rotation ticks, each row followed by its count of ticks:
The counts run from 0 to 113.
[115 112 142 133 131 155 108  96  85 139 121 155 158 146 195 124 147 125
 101 170 120 152 100 165 130 136 111 130 148  74 124  93 154 152 117 104]
65
[131 165 155 128 144 168 158 161 131 128 195 151 128 145 151 171 151 143
 116 130 110 157 154 142 131 119 164  94 156 123  94 134 110 131 130  73]
95
[155  81 149  92  96 168  94  90 143 143 159 129 104 122 123 175 104 110
 143 122 109 110 140 131  85 164 106 108 118 151 145 158 118 118 169 110]
82
[114 153 140 100 169 136 160 127 146 139  96 186 111 119 101 124 157 143
 133 164 103 144 168 129 134 136  88 109 166 162  75 107 104 131 101 128]
38
[106 121 135 151 141 152 177  75 130 112 106 131  93 138 100 185 135 115
 119 137 120 158 151  97  80 130 116 139 147 161 123  93  94 172 115 118]
28
[122 131 124 139 116 155 140  81 116 102 151 132  77 144 113 184 126 119
 157 140 126 139  97 125  65 139 158 140  96 144 173  99  84 143 111 110]
23
[134 118 120 106 146 141 178 102 112 141 117 163  84 122 119 157 170 142
 115 167 108 154 135 112 102 169  90 119 131 171 135 138  91 138  84  94]
33
[122 144 136 138 109 157 131  77 122 101 143 136  90 143  98 177 116 120
 162 137 136 140  93 122  65 136 160 139  91 148 173 101  89 133 117 118]
22
[153  88 157  92  95 174  85  84 153 141 144 134 116 125 113 172 102 107
 139 125 111 109 138 127  79 157 105 114 109 159 141 153 126 119 174 123]
81
[ 89 108 155 101 124 118 129 140 138 161 125 138 161 137 125 118 132 116
 199 114 109 127 135 172  99 127 154 135  93 171  91 113 127 127 110 186]
50
[122 107 145 124 115 147 125  93  71 157 120 151 171 147 199 119 148 124
 114 160 135 163  89 173 113 148 120 133 125  96 139 120 159 141 102 108]
63
[143 162 148 115 138 171 157 158 123 133 199 152 122 138 153 170 146 147
 122 132 113 163 148 144 122 130 164  91 150 124 107 146 110 122 128  64]
94
[126 185 178 138 140 167 153 157 148 125 167 150 172 155  99 162 170 152
 113 134 111 144 131 133 117 105 164 119 112 170  89 128 132 123 127 116]
99
[141 113 156 157  85 126 159 116 126 130 135 138 183 167 114 158 177 136
  97 121  99 129 106 122 119 102 119 110 112 171  92 129 177 115 153 163]
0
[105 112 117 157 135 151 167  82 118 101 138 124  67 139 119 195 135 112
 129 135 114 153 137 111  80 128 131 138 137 138 143  85  84 171 114 111]
26
[136 119 159 114 114 172 147 103 150 142 151 136 116 126 135 176  92 107
 136  99 124 143 193 127 101 131 116  86 177 135  95 149 123 135 169  97]
87
[123 159 152  80 160 134 141 133 150 143  96 194 126 121  92 110 153 150
 152 164 103 136 151 144 127 149 105 111 134 177  85 122 102 115  93 141]
40
[ 91  67 127 117 109 111 145 133  93 165 156 121 146 137 187 135 144 112
 177 112 109 145 123 187 104 137 151 131 107 135 108 114 132 147 106 157]
54
[147 119 154 106 121 179  43  96 127 122 128 160 139 138 135 133 140 128
 110 181 102 114  80 153 112 149 109 138 100 116 152 109 141 124 142 120]
72
[146 166 147 126  76 115 136  61 110 110 115 182 143 149 112 133 117 142
 133 127 152 117  95 151 118 112 117  81 139 119 102 112 149  70 156 146]
10
[ 94 105 160 139 109 136 156  92  93 168  98 131 199 146 171 120 124 105
 139 121 142 165 126 162  96 126 129 141 127 128 102 111 166 150 108 145]
59
[112 132 160 142 138 171  88  89 109 128 104 162 171 149 163 119 131 121
  92 172 121 144 107 155 133 118 103 135 154  82 112  78 160 154 138 119]
67
[131 114 115 104 151 133 177 112 112 137 119 167  77 120 127 155 171 143
 114 169 103 152 141 122 116 164  88 111 147 156 123 133  88 138  85  90]
34
[114 127 140 145 139 154 185  74 130 121  95 138 104 135  91 177 137 117
 119 145 123 156 151  93  76 132 108 138 138 175 123 108 102 167 110 118]
29
[148  95 118 136  74  94 154  90  95 122 153 158 126 158 153 156 166 146
  98 134 108 113  89 153 144 116 102  79 139 118 100 122 156  94 149 138]
5
[147 169 143 118  80 119 129  63 109 110 120 184 138 151 111 131 115 146
 142 134 154 116  84 152 115 121 127  85 127 119 117 116 140  70 148 136]
11
[120 159 141 142 109 158 131  77 128  95 133 140 105 147  89 170 105 117
 164 128 143 138  96 123  64 125 166 136  94 144 163  91  94 129 123 128]
21
[ 86  95 151 145 115 128 154  97  95 164 105 125 188 148 179 122 124 103
 145 115 135 162 138 162 103 124 129 137 137 122  91 103 161 159 117 151]
58
[137 155 143 133  82 111 140  66 112 114 113 175 143 152 117 137 122 139
 124 128 146 116 106 145 128 105 107  77 148 114  87 103 155  82 159 147]
9
[154 159 168  99 117 181 156 129 134 150 169 154 140 127 132 162 117 133
 138 118 135 161 151 132  97 149 149  94 138 151 121 177 114 107 129  68]
91
[119 165 122 137 105 134 113  80 113  81 156 162  84 148 132 160 105 132
 161 134 138 122 103 155 113 107 155 101 145  86 125  69 101 113 147 126]
16
[111 176 143 150 112 155 121  70 133  88 129 151 107 150  94 163  95 120
 165 127 146 132 111 133  82 104 160 125 125 122 137  69 102 130 140 137]
19
[135 144 171 120 131 183  60  89 127 125 101 167 172 145 131 118 133 124
 101 179 115 126  87 146 111 134 108 140 112 115 134  99 154 132 143 127]
70
